In the data rows, the value 128 means zero.
Every row has a hidden score. How much higher is the second row's score than the first row's in each pair? 10 means about the same, 20 much higher and 0 much lower. The score is a weighted sum of the row's numbers plus the product of two more (or one squared), each taken from its middle value.
[108 152 153  68 103  92 125 132 146 153 120 154 170 132 106 113 130 145
 164 126]
[103 149  87 145 170 148 108 132 144 158  96 118 170 129 151  97  90 107
 135 104] -> 11
[177 138 152 146 102 147 144 103  75 153 149 140  99 114 109 163 118 142
 103 142]
[109 151 154 147 104 135 155  86 128  87 153  97 102 152 125 158 164 152
 166 158] -> 6
[107 147 159 146 125 119 121 128 153 157 114 134 173 141 122  91 123 121
  99 121]
[105  76  85 148 170 108 102 157 150 152 132 160 107 121 106  91  96 147
 101  93] -> 12
[187 105 152  68 102 102 165  72  75  88 164 121  98 136 114 162 147 114
 165 167]
[185  82  87  67 171  71 112 143  72 153 150 151 169  87  78 141 109 133
  99 125] -> 12
[186  82 154  67 103  68 135 138  75 154 199 173 101  91  57 127 111 191
  96 140]
[107  83 152 134 103 135 165 101  74  85 150 104 101 126 128 165 172 140
 163 164] -> 10
[107 153  86 147 169 120  86 159 148 154  66 142 167  84 146  96  99  99
 112  83]
[186  82  87 146 171 106 109 172  76 153 150 171 169  90  84  98 122 176
 151 111] -> 9
[184 154  84 146 173 119 117 141 148 152 134 138 103 120 107  97 111 113
 161 116]
[107 153 154 146 102 158 141 113 148  87 101  98  99 142 167 143 137  95
  98 135] -> 11
[107 152 154 146 102 123 125 126 148 154 132 119 122 137 137  94 127 123
 164 124]
[182  82 154  68 102  82 151 112  76 153 182 147 100 122  83 160 131 151
  98 152] -> 12
[107 152  88 146 154 137 106 148 148  86  81 119  99 128 165  97 112  98
  97 112]
[104 151 155 107 103 136 153  90 147  86 152 103  97 179 144 161 164 115
 163 151] -> 9
[105 153 154 147 156 127 122 135 148 153 107 128 100 144 146  97 135  70
 165 118]
[107 150 149 145 104 150 122 137 148 153 121 121 172 151 124  96 129 129
 161 123] -> 10
[110 114  85 148 169 124 110 158 150 151 122 155 166  84  96  98 106 144
  97 102]
[107 155 150 144  98 164 120 113 145 151  96 121 170 133 152 167 113 121
 120 131] -> 13
[185 143 155 147 103  90 142 128  73 156 161 146 168 101  92 162 108 165
  97 151]
[109 151 153 144 108 188 127 134 146  88 110  99 101 140 173  95 133  96
 165 120] -> 1
[186 149 153 147 100 112 145 123  75 149 166 136 146 144  99 161 131 148
  98 146]
[106 151  88 146 170 152  77 138 149 153  73 133 169 103 146  96  92  67
 137  78] -> 8
[107 153 151 145 169 174 123 123 147  88  89  86  99 141 175 161 155  55
 164 123]
[110 149 152 149 111 153 153 112 148  88 120  99 112 158 135 161 149 138
 164 155] -> 9
[109 151  87 145 163 128 111 139 148 152 125 150 168 127 136  98 101 134
  96 113]
[116 154  88 147 170 116  37 205 148 154  28 164 168  88 121  96  55 123
 165  38] -> 13
[160  82 153 147 101 131 131 114 147 153 148 122  99 114 136 163 121 136
  98 132]
[107  81  87 147 169  89  86 172 128 155  90 166 166  68  94  96  75 205
  96  77] -> 11
[107 153 154 146 102 119 141 114 148 152 137 117 169 139 133 162 125 154
 116 139]
[107  81  89 101 172 139  94 172 151 151 111 144 103 142 147  92 107 140
 100  95] -> 8
[156 152  87 146 172  96 105 156 151 157 133 155 172 111 105  96  84 123
  95 103]
[109  81  87 145 171 139  93 169  95 152 119 153 102  98 115  96  92  94
  97  93] -> 11
[107  81  88 147 170 104  81 164 123 153 106 165 169  67  95  96  96 160
  95  93]
[108 151 154  68 101 119 149 103  73  87 156 127 141 161 125 161 153 196
  96 156] -> 7
[120 154  89 145 171  96  94 157 149 154 103 153 169 109 108  98  92 141
 164  95]
[107 157  85 149 165  92 116 138  73 151 136 145 167 115  85 100  97 133
  97 126] -> 6
[187  80 155  87 103  99 155 101  74 152 185 148 169 102  92 162 133 145
 164 169]
[107 154  88 148 141 148 110 144 149 154  92 119 101 138 174  97 141 110
 165 112] -> 9
[110 150 155 149 102 174 129 122 149 143 104 108 100 136 167 161 138  28
 168 126]
[107  96 154 146 103 150 131 112 147 154 116 119  99 113 140  97 118 128
  98 128] -> 8
[109  81 153 117 104 154 174  80  73  88 160 102 101 159 125 161 171 129
 163 181]
[176 153 154 146 101 153 158  88 148  89 156 118 100 145 124 161 148 123
 164 153] -> 12
[108 151 152 149 104 104 151  89 149  89 134 116 173 137 135 161 166 141
 165 153]
[108  82  88 147 170 116 104 160 149 154 122 157 151  89 113  96  96 142
  97 107] -> 7
[164 156 156 150 101 141 157  97 146  88 156 105 101 151 144 159 147 117
 164 155]
[107 152 154  83 103 156 180  79 148  88 160  69 100 192 185 163 172 125
  97 181] -> 7
[185  82 151  68 149  65 123 132  76 154 166 183 171  93  60  95  82 202
  97 117]
[167 152 155 146 103 147 175  85 146  87 150  84 100 158 155 163 147  99
 165 179] -> 11
[185 152 155  67 103  86 148 125 147 155 165 124  99 128 133 162 128 134
 127 153]
[106 139  88 146 172  91  78 179 148 153 108 173 170  90  92  95  58 158
  98  85] -> 14
[108  81  88  68 169  80  82 165  75 151 120 183 151  96  81  95  71 151
  96  84]
[109  86  86 145 172 106 102 158 130 152 108 148 168 107 104  97 100 141
  97 108] -> 12
[114 153  88 146 170 111  78 173 148 151 108 177 170  82  87  98  76 149
  96  63]
[185  82 155  69 102 122 138 130  73  87 164 119  99 116 117 154 152 120
 164 138] -> 6
[156  81 152  66 102  58 155 117  74 153 197 153 100 116  66 161 121 209
  97 161]
[109 153 151 147 102 125 133 116 146 155 112 121 125 140 128 161 163 100
 161 139] -> 13
[108 131 153 148 104 141 153 111 150  84 134 103 101 132 143 161 152 111
 166 148]
[105 156 151 147 101 119 130 131  78 152 134 145  98 133 112 163 127 109
  98 133] -> 15
[108  82 154 146 103 185 152  89 147  88 107  71 100 179 190 163 181  79
 157 157]
[106 155 152 119 103 126 148 112 150  88 145 116 102 145 131 162 132 115
  97 150] -> 10
[103 151  84 148 152 125 104 139 146 154 105 153 169 120 116  94 104 170
  93 108]
[105 150 105 148 168 163 109 129 148 152  45 101 169 178 193  94 138  91
 164 103] -> 19
[108 152  87  68 171  93  64 205  93 152  77 169 101 120 107  96  88 133
  97  73]
[108  81  87 146 171 115 103 156 136 151 115 155  99  90 110  97  98 125
  96 103] -> 12
[113 156  91  65 167  82 106 153  75 149 131 170 171 106  85  91 110 126
  97 106]
[110 154  89 146 169 139 108 141 145 151  99 130 167 134 167  96 108 153
 165 103] -> 15
[179  81  89  66 148  39 105 140  75 154 184 191 170  66  41  96  70 194
  95 102]
[161 150 156  65 106 108 164  90 148  86 159 125 101 140 125 164 170 142
 165 164] -> 11
[111 151  88 150 109 135  89 133 143 152  75 125 123 109 163  94 109 127
  98  96]
[108  82 155 146 106 139 133 115 145  92 108 116 100 143 119 159 149 128
  95 138] -> 13
[103 153 159 148 100 189 140 122 149  91  95  84 102 157 187 132 159 132
 165 131]
[186  84 157  67 170  55 127 156  75 153 170 179 165  81  52  96  74 210
  97 119] -> 12
[159 152 149 144 102 201 185  59 145  90 155  67 100 197 179 160 191 132
 160 194]
[109  81  87 101 169  85  96 154  75 150 106 172 173  60  79  99 100 163
  96  99] -> 11
[109 154 151 146 101 150 149  95 146  88 140 111  98 160 143 162 151 138
 138 145]
[112 105 156  70 106 130 146 104  74  89 147 126 100 151 116 161 158 130
 163 155] -> 8
[109 154 153  73 102 152 201  54 147  87 178  92 100 173 143 163 185 133
 164 191]
[186  82 154 147 106 129 162 117 113  89 179 119 101 120 119 164 132 128
  97 152] -> 16
[109  83  87 144 173 126  78 182 147 153  98 170 114  87 119  97  66 123
  95  78]
[109 151  85 144 168 127 108 155 147 154  82 141 174 122 131  96 107 128
 142 100] -> 8
[108 151 154  98 101 163 197  69 147  88 143  62  98 200 186 161 171  88
  95 187]
[129 151  86 146  97 152 114 114 148 154 114 122 165 121 142 164 124 118
 166 114] -> 13
[108 154 155 145 103 143 129 110 150 105 136 113 102 137 139 161 145 119
 164 131]
[109 151 152 147 101 137 159  97 147  89 137 106 115 133 153 162 158 139
 165 158] -> 10
[166 153 153 147 101 115 131 138 148  88 149 115 101 138 115  98 137  95
 165 128]
[167  79 154 145 102 102 130 132  74 154 142 140 100  94 105  95 120 109
  97 126] -> 15
[110 158 153 147 103 140 129 146 145 155 120 144 168 157 132 101 134 159
 171 131]
[186 111 154 145 100 139 137 115 147  88 163 123 101 143 142  97 157  91
 166 133] -> 10
[105 134  91 147 168  91  24 225 149 154  49 199 169  59  93 100  50 118
  98  24]
[106  82 114 147 169 112 119 141 147 153 131 145 169  94 103  98 113 174
  97 115] -> 9
[101 155 156 147  98 148 128 120 145 159 121 111 148 167 146 165 141 131
 162 123]
[108 107  87 147 170 123  93 170 148 152  72 151 169 125 136  97 122 159
  96  91] -> 11
[107  80 154 144 169 107 122 139 148 153 130 136 102 102 134  97 124 100
 157 126]
[109 155 153 144 100 207 121 111 150  87  77  82 159 180 199 164 147  76
 161 118] -> 12
[117 153 153 145 104 132 150 107 148 155 143 119 101 131 135 160 132 132
 163 147]
[108 138 152 147 104 207 197  52 148  86 141  33 102 210 199 160 208  55
 165 198] -> 12
[175 154 154 145 101 168 178  73 148  87 152  93 102 182 139 164 176 117
 165 174]
[108 154  88 146 173 125 115 147 147 158 114 141 171 124 125 161 103 150
 101 123] -> 12
[187  78  87  69 174  81 117 141  78 154 161 142 172  93  82 144 124 196
  98 131]
[107  83 155 140 101 143 180  68 146  87 174  90 101 125 141 161 167 134
 164 190] -> 1
[107 151  88 146 169 137  98 157 147 154 112 151 168 102 122  97 104 111
 159 104]
[184  80 154  71 134  74 123 139  75 154 171 169 171 106  67  97  99 164
  97 125] -> 10
[106 151 153 146 102 149 139 112 148  89 138 116 100 131 144  97 146 141
 165 128]
[108 155 153 146 103 127 126 129 148 152 123 126 164 126 122  95 138 144
 164 117] -> 13
[106 121 154 145 101 158 159  85 150  86 130  93 103 164 151 166 178 129
 168 161]
[104 150  85 149 170 128 104 144 148 152  93 126 114 118 107  94 104 123
  96 101] -> 11
[112 154 154 145 103 166 166  89 151  89 138  79 102 155 163 162 171  90
 164 168]
[185 152 151 145 103 136 163  95 147 111 146 114 102 161 133 160 153 110
 163 155] -> 12
[108 153  86 143 168 103  68 181 148 152  72 164 141 112 107  96  89 130
  98  73]
[108  79  88  70 170  55  92 172  73 154 129 169 157  68  80  93  91 189
  98 101] -> 9
[107  81 157 146 170 114 129 148 146 152 129 139 101  97 117 117 134 124
  96 133]
[185 157 151  67 103  77 132 126  80 158 172 163 172 109  91 135 111 158
  99 126] -> 10
[102 148 152  69 103 115 139 107 151  86 124 128  96 143 147 161 144 109
 156 140]
[178  91  90 147 175  94 103 159 148 149 142 135 168 100 105  97  94 152
 100 120] -> 12
[109  83  87  86 170  59  69 200  74 155 105 216 168  32  67  98  49 152
  97  67]
[107 151  89 150 170 149 118 157 146 153 108 121 154 151 154  93 110 134
  96 107] -> 4
[185  83 149 148 103 127 148 124  75 156 163 158  98 107  90 163 129 116
 110 146]
[109  80  88 146 170 125  98 166 150 153 110 161 142  92 115  97 111 143
  97 105] -> 1
[188 150 156  64 100  99 145 101  77 155 165 133  98 142 104 163 134 131
  99 141]
[107  81  88  65 171  87  98 160  74 155 132 174 164 103  92  96  96 137
  99 102] -> 10
[106 151  87 146 101 156 107 142 147  87  82 126 100 143 161  97 142 135
 158 105]
[106 152 155 148 101 193 151  99 144  86 134  80 102 190 170 163 157  95
 159 146] -> 12
[181 152 154 145 101 148 174  92 148  88 157 108 101 152 121 163 155 138
 164 171]
[109  82  99 147 100  91 119 128 148 155 128 153 171  91 104  98 108 175
  98 119] -> 9
[107 152 155 145 101 156 135 121 148  89  95 102 101 158 164  96 159  59
 165 134]
[111 152 155 144 102 149 150 110 149  87 148  89 100 159 160 162 149  93
 164 142] -> 12
[105 152  88 147 170 135  71 182 148 153  59 153 169  97 142  95 106 153
 163  66]
[110 153 153 145 103 182 157  75 148  87 124  81 100 201 174 115 182 104
 163 151] -> 7
[108  82  90 148 171 114  96 151 146 151 111 144 106  99 109  96 118 141
 101 105]
[107 150 152  65 102 154 156  84 150  86 118  89  97 175 167 164 170 125
  99 154] -> 9
[107 156  89 146 100 166 123 135 150  85  83 109 100 146 167  92 131 129
 153 122]
[107  80 154 145 101 134 161  92 146  86 133 108 100 131 152 161 146 144
 153 163] -> 14
[108  81  86 147 170 126 102 146 149 153 114 136 168  96 114  96 113 125
  98 100]
[107 153 154  97 104 132 159  85 149  87 131  97 101 149 134 165 140  98
  97 152] -> 7
[187  83 154  73 105 109 142 124 147 153 158 151 101 121 117 162 132 153
  95 155]
[108  82 153  67 104 155 212  55 148  86 190  67 102 179 149 161 186 143
 165 210] -> 16
[107  82 155 149 103 175 191  82 125  87 178  79 101 158 152 161 176 125
  95 194]
[176  81 152  69 105 117 150 111  70 154 169 136 100 123  84 162 152 135
  95 160] -> 9
[104 155 159 146  99 133 159  97 151 141 154 131 105 135 121 164 145 113
  93 159]
[184 152 153 144 105 174 152 115 149  88 129  89 100 147 150 162 158  60
 165 145] -> 8
[107 154 152 146 102 127 132 128  74 153 142 133 119 136 115  96 119 167
  98 133]
[129  81  87 148 166 113 118 141 148 154 128 141 168  90 110 100 112 158
  94 114] -> 13
[185  80  88  90 171  88  92 170  74 153 135 172 170  60  92  97  78 153
  98  89]
[107 150 157 149 102 172 134 105 148  86 111  90 100 154 168 135 163  99
 167 135] -> 8
[106 152  88 147 171 167 105 128 148 112  84 106 169 121 168  92 160 118
 163 118]
[154 152 154 146 104 133 148  98 146  87 147 101 101 177 138 163 157 123
 165 154] -> 5
[167 153 153 147 104 120 175 103  76  88 154 117 100 168 116 161 163 137
 165 171]
[111 152  85 144 170  98 101 158 149 152 107 160 170 122  99  96 106 129
 116  98] -> 11
[109  83 153 148 102 125 128 113 149 152 116 126 122 101 122  98 136 138
 165 124]
[127  81 154 145 171 103 125 141 150 154 136 157  98  95 111  96 113 115
  98 121] -> 10
[140 156 152 147 104 135 137 102 147  84 128 103 101 146 159 160 146 101
 164 155]
[108 152 154 147 102 133 134 114 148  88 140 122  99 151 126 161 139  98
 165 134] -> 9
[108  82  87 147 133 108 106 147  72 153 121 147 170 101 106  95 115 152
  97 102]
[108 155 149 143 109 147 144 120 148  88 115 100 171 126 142 160 148 132
 163 145] -> 12
[167  81 154  66 103 113 184  88  74  88 212 115 101 142 112 163 145 173
  97 194]
[159 154 153  67 102 111 131 141 149 154 153 136 101 127 117 163 112 147
  96 136] -> 9
[187  81  92  68 159  96 118 153  71 148 146 165 174  90  76  94 115 158
 103 115]
[155 151 154 146 105 157 169 106 148  87 140  88 100 142 154 159 170 121
 166 166] -> 11
[106  86 155 144 104 118 140 119 157 153 111 130  99 113 118 148 134 134
 104 122]
[105  83  86 142 169 109  84 168 147 154  89 150  99 111 130  97  91  91
  98  83] -> 9
[109 153 153 147 102 119 124 134  74 154 116 144  99 142 105  96 130 139
 161 120]
[108 152  88 145 170 147 106 140 147 152 101 122  99 116 143  97 114  87
 148 110] -> 12
[186 144 154 148 103 128 140 121 150  86 167 118 101 138 134 162 141 152
  96 152]
[108 154 150 151 166 115 122 138 150 159 124 143 102 121 109 163 124 115
 121 131] -> 9
[109 153  87 145 169 114 117 143 147 153 124 144  99 104 136  98 112 100
 126 111]
[186 149 153  67 102 109 151 114 149 152 164 126 170 135 129 159 137 173
 105 156] -> 10
[186  82  90 146 169 109 108 154 147 153 137 146 172  93 127  97 113 147
 139 111]
[106 153 155 146  99 116 139 130 147 156 118 122 170 149 123 163 126 147
 131 140] -> 12
[107 153 154 146 117 135 124 137 149  88 110 113 170 132 156  96 146 156
 164 123]
[109 152 153  67 101 106 144 125 149  89 145 110 127 168 134 161 130 163
  99 148] -> 11
[107  98 155 148 103 191 171  82 148  87 154  74 101 195 171 163 179 111
  98 169]
[108 151 153  66 101  78 133 120  74 153 148 168 100 137  98 161  94 153
  97 138] -> 17
[106 148  88 145 170 102 114 154 154 149 109 132 145 125 119  97 112 114
  98 120]
[108 153  88 147 170  96  44 228 149 152  52 181 169  67  91  96  51 149
 164  41] -> 11
[186 153 154 146 101 168 185  74 148  88 149  72 115 154 163 162 179 104
 164 189]
[106  82 157 146 103 192 170  82 147  88 116  55  98 144 180 162 193  71
 135 168] -> 12
[187 156  95 147 167  86 111 129  72 152 140 157 170  97  61  90  90 121
  95 125]
[108 153 154 146 101 143 124 127 148  87 105 104 171 144 155 162 148 131
 164 121] -> 11
[107 153 112 146  98 150 124 124 148 156 129 125  97 128 131  98 133 130
  98 121]
[107  82  87 145 171 114  77 170  95 154  97 178 169  72 104  98  81 142
  97  75] -> 16
[107  83  87  69 103 105 119 133 145 154 137 149 158 114 120  91 137 157
 166 125]
[172  81 153  69 101 115 180  94  75  87 187  97 101 150 107 162 163 128
  97 181] -> 7
[185 154 152  97 102  96 153 113  75 154 180 139  99 120  85 163 118 114
  99 148]
[184  84 153  71 102  96 160 105  75 155 204 158 100 108  75 160 165 179
  95 168] -> 5
[107 153  88 147 170 116 108 142 147 153 108 147 170 133 121  97  97 113
 126 113]
[140 156 150 140 101 142 153 104 150  88 130  99 175 152 142 166 142 105
 161 149] -> 10
[186 155  84 148 144  95 112 124  73 152 131 164 173 131  78  97 101 153
  97 102]
[109 149 154 146 103 188 179  58 146  84 122  51  99 202 190 161 183 135
 147 189] -> 13
[108 154 154  67 103 113 133 134  75 153 143 138 164 143 108  97 118 179
  98 130]
[104 154  87 141 120 130  99 143 149 154  86 133  99 131 146  95 103  85
  98  96] -> 14
[109 152 154 148 100 186 131 109 145  90  98  85 139 146 177 161 156  87
 164 136]
[108 151 156 145 154 177 127 131 146  88 111  92  99 153 176 161 135 100
 165 127] -> 11
[105 152  88 147 171 161  88 164 148 154  80 129 119 106 148  97 120  75
 162  94]
[106 152 153 147 103 145 134 112 149 108 104 113 101 148 148  96 119 120
  96 122] -> 12
[108  80  90 111 169  91  71 182  75 152  98 193 171  47  92  97  58 170
  96  67]
[106  80  87  69 168  84  71 194  81 155  95 195 171  70  95  95  78 133
  97  68] -> 6
[185  83 155 144 104 113 151 100  80 154 157 127  98 103 112 164 124 147
  97 141]
[110  82 154 131 105 107 123 132 147 151 143 146 170 103 114  93 137 160
 101 130] -> 4
[107 152  99 146 168 118 111 139 148 153  97 142 170 134 139  97 126  96
 165 110]
[107  81 152  66 101 201 252  21 109  88 197  24 100 228 205 160 241 115
 162 255] -> 14
[108 153 106 146 169 172 113 130 148 154  82 104 170 142 168  96 148  95
 163 113]
[109 155 146 147 170 174 120 132 148  84  75 100 104 120 181  96 142  53
 155 111] -> 1
[103 148 159 148 100 132 126 125 151 155 121 127 100 113 130  93 140 117
 159 121]
[107  81 153  68 104  89 144 120  75 153 144 140 168 133 110 117 133 174
  97 134] -> 12
[109  90  90 148 170 116  76 179 148 156 111 167 168  79 111  96  87 160
  95  81]
[110 148  87 147 103 128 112 135 149  87  97 111  98 145 165  96 134 114
 166 117] -> 8
[107 151 154 147 102 124 123 103 149  86 109 101 101 161 152  95 123 101
 137 120]
[107  84 161 141  97 178 140 108 144  86 111  79 106 156 175 148 164 120
 102 146] -> 9
[107 141 155  69 102 150 173  93 152  84 167  95  96 171 143 160 177 119
 164 182]
[109 155 154 144 103 133 156 102 154  89 132  99 104 187 179 161 172  99
 163 157] -> 11
[107 147 155 147 104 141 153  98 148  91 145 108 101 170 165 163 139 105
 127 153]
[106 157 152 147 106 117 130 124 134  86 122 119  97 139 120  93 157 108
 165 128] -> 3
[189 109 158 143 106 117 149 102 149 155 157 132 100 114 125 160 145  83
 165 149]
[106 119  88  70 175  80  79 184  77 154 114 187 170 108  85  96  60 137
 100  74] -> 10
[105  84 153 151 103 156 127 103 146  81 143 100 102 149 136 163 142 110
 107 150]
[101 130  89 150 104 159 111 132 149 150  85 122  97 107 140  90 121 113
 163 114] -> 7
[185  82 154  69 102  93 138 120  74 155 153 147 101 118  95 161 138 148
 122 137]
[100  79 159  61 100 112 135 127  84 151 139 149  98 129 103 158 135 138
 133 132] -> 9
[108 153  79  82  99 112 122 135 146 157 126 137 107 133 126 171 120 134
  95 135]
[176 155 149 142 102 194 253   0 148  86 201  14 101 219 194 162 235  94
 164 246] -> 19
[112  81 152 128 103 201 208  55 148  86 155  49 100 192 195 163 212  75
 164 194]
[106  93  88 144 172 166  99 154 148  86  84 113  99 100 160  96 137  77
 163 102] -> 6
[106  86 154 145 102 191 172  91 148  87 123  55 100 174 205 162 173  61
 165 173]
[109 149  86 146 167 146 111 137 150 154 102 129 100 127 146 101 123 126
  98 116] -> 10
[106 146 153 145 104 138 136 123 149  87 109 102 131 149 152 161 142 120
 166 127]
[188 152 154  82 103 167 214  41 148  86 198  62 100 211 157 161 194 111
 165 215] -> 11
[186 156 152 148 104 110 137 121  77 157 162 153 109 124 105 159 127 145
  92 138]
[109 154 156 144 101 175 127 136 148  92  96 115  92 142 156  97 150  84
 166 112] -> 1
[185 152 154 147 101 148 149 113 147  87 146  94  97 146 163 163 127  91
 110 138]
[185  83 155 145 104 152 155 115  73  90 180 131 100 135  87 162 125 136
  97 155] -> 13
[107  81 154 144 101 140 151 108 150  90 123 101  99 133 140 161 147 112
 120 150]
[109 151  91 148 168 132 102 151 148 154  99 153 127 125 111  99 126 125
 162  94] -> 14
[143  83 154 147 103 132 150 125 149 153 160 129 170 126 128 162 146 179
 164 154]
[184  87 153 140 104 105 123 121  74 149 143 147 172 107  99 119 112 159
  92 128] -> 12
[160 154  87  66 169  70  78 192  73 152 129 191 170  93  85  98  73 218
  99  88]
[182  89 148  69 106 103 161 108  74 159 188 135 169 123  90 165 117 157
  98 152] -> 11
[102 148  89 146 107 177 118 135 147 155  81 121  98 142 162  96 138 100
 162 104]
[110 152 155  67 102  63 130 123  73 152 144 152 170 120  92 162 132 150
 139 130] -> 12
[144 153  87 145 170 102 116 145 149 153 128 153 170 105 103  97 109 138
  97 119]
[146  82  89  67 172  52  79 181  76 150 146 196 169  65  61  94  83 180
  96  84] -> 8
[181 105 153 146 105 109 127 126  73 151 148 156  94 121  90 100 113 145
  96 136]
[109  82 155  76 102 110 140 117 148  88 139 122 100 105 136 161 137 123
 163 135] -> 4
[184 152  84 147 169 124 118 147  67 152 130 148 173 128  93 130 110 152
  99 124]
[108 153 153  78 101 139 140 116 147  86 125  98 101 163 161 160 154 136
  96 148] -> 7
[110 136  88 145 171 142 115 134 147 154 109 123 168  89 143  97 128 111
 165 113]
[108 153  87 145 101 149 119 121 148  87 111 110 152 163 147  96 133 139
 164 111] -> 8
[137  81 156 145 102 117 139 119 148 153 145 126  99 113 121 163 118 116
  97 138]
[105 148 154 145 109 170 129 124 150  88 108  97  99 149 176 160 165  75
 167 136] -> 6
[105 153 155  66 101 113 140 110  73  96 131 125  99 130 101 160 146 132
 163 141]
[106  84  85 144 172 127 106 155  71 159 104 149 163  84 107  94 101 158
  97 105] -> 10
[106 108 151 148 101 133 132 116 148 156 145 132 102 136 120 160 141 106
  97 141]
[103 153 161 144  96 126 147 121 151  88 120 115 100 130 143 164 139 125
 105 138] -> 12
[130 152 153 146 102 172 184  90 146  85 149  65 100 161 178 161 183 120
 165 175]
[187  82  88  89 171  70  85 184 149 154 124 184 169  74  86  94  92 131
  97  86] -> 11
[106 153  87 146 116 120 117 131 147 153 111 121  99 154 151  96 135 102
 165 123]
[107 152  88 142 169 144  34 226 148 152  34 166 170  64 151  95  67 134
 155  42] -> 12
[110 123  92 151 171 123 110 156  72 151 111 150 164 108  99  96  95 138
  97 101]
[186 151  88 147 171  91 115 134  98 154 157 173 168  97  92  97 101 186
  97 115] -> 10
[185 155  88 146 170 102  78 179 102 156 107 185 169  80  73  98  81 179
  99  91]
[186 154 155  68 102  56 156 104  75 153 222 151 170 121  65 162 132 196
 138 165] -> 7
[185  83 153  67 101  96 153 119  74 153 171 134 100 103  99 163 140 156
 149 151]
[135 156 157  69 170  90 132 140 148 153 135 136  98 131 134 160 103 124
  96 135] -> 12
[108 153 153 146 104 155 124 125 147 154 120 113 171 137 158 146 141 107
 164 122]
[146 154 152 140 104 134 162  88 148  83 155 110 104 154 123 159 147 117
 160 166] -> 12
[183 106 153  65 102 101 164  99  72 153 176 138 171 126  88 162 148 184
 165 174]
[186 156  84 147 105 105 115 135 151 150 139 135 163 103 118  92 106 131
  98 102] -> 7
[136  82  91 148 170  92  98 152  76 152 125 189 168  62  74  98  86 155
  96  90]
[186 152  84 146 170  85 107 147  80 153 146 180 171  86  85  94  87 156
  97 110] -> 11
[185 155 156  66 103 115 154 108 149 155 154 131 100 142 116 163 139 119
 111 152]
[109  82  86 146 169 152  85 175  99 153  75 143  98 113 125  97 108 111
  97  89] -> 11
[172  81  88  67 171  85 106 145  75 153 139 182 169  92  80  97  67 202
  97 110]
[185  83 156  69 152  89 131 143  73 154 150 161 168 109  77 161 101 172
  99 129] -> 11
[107  82  90 146 170 121  60 179 149 153  71 180 128  70 116  95  70 158
  99  59]
[107 150 122 150 171 117 123 140 149 153 116 119 171 135 133  95 120 145
  99 111] -> 12
[109 150 158 147 105 139 146 109 145  87 132 109  98 155 131 158 137 128
  97 145]
[187  81 154 145 102 184 199  68  89  87 198  82  99 169 145 160 174 105
  97 190] -> 10
[157 155 153 148 103 160 163  99 148  88 158 111 103 144 151 163 167 136
 164 153]
[184  81  88 145 169 107 113 157 147 152 131 146 168  88 111  94 113 137
 137 120] -> 12
[124 153 153 145 106 203 138 123 145  83 145  97 102 158 160 165 150 122
 163 149]
[105 154 152 146 101 113 121 125 149 154  97 141 169 110 128 101 138 117
 165 121] -> 10
[107 152  89 143 170  94  68 196 129 152  88 182 168  95  83  97  72 180
  99  68]
[154 153 154 147 102 174 188  90 147  88 173  59 100 189 171 160 174  76
 163 186] -> 7
[106 111  88 147 171 141  86 168 146 154  79 132 102 138 164  97 124 140
  97  83]
[107 152 106 145 103 124 117 128 148 153 126 141 169 117 113 160 108 120
  99 122] -> 10
[103  82  86 151 166 161 107 151 147 154  96 136 167 123 131 101 132 172
  96 104]
[122 155  87 147 172 110  92 172 144 152 103 175 167 104  98  98 100 147
 163  84] -> 6
[177 151 153 146 100 169 159  95 148  86 132  82 100 162 170 165 179 110
 163 165]
[187  82  89 113 169  78 106 157  73 153 145 169 172  86  74  97  84 159
  98 113] -> 11
[108 138 152 144 103 197 207  58 145  84 173  41  99 198 184 160 214  66
 163 205]
[110 155  84 145 170  94  67 182 109 157  86 192 169  84  74  95  55 147
 103  71] -> 14
[111  78 153 145 168 107 125 153  81 154 119 153 169  77  97 103 120 133
  99 108]
[107 152 152 148 100 154 129 112 149  87 107 103 149 143 152 161 139 129
 166 127] -> 12
[110 155 156 145 101 168 143 119 150  88 118  97 147 171 166 159 136 130
 164 142]
[108  81  87 147 169  94 107 152 148 153 129 160 171  75 105  96 117 164
 139 117] -> 10
[107  86 153 144 100 195 167  85 147  85 122  50 100 180 194 161 190  53
 164 174]
[111 109 156 147 102 142 127 124 146  88 120 109 101 121 153 159 154 106
 164 137] -> 9
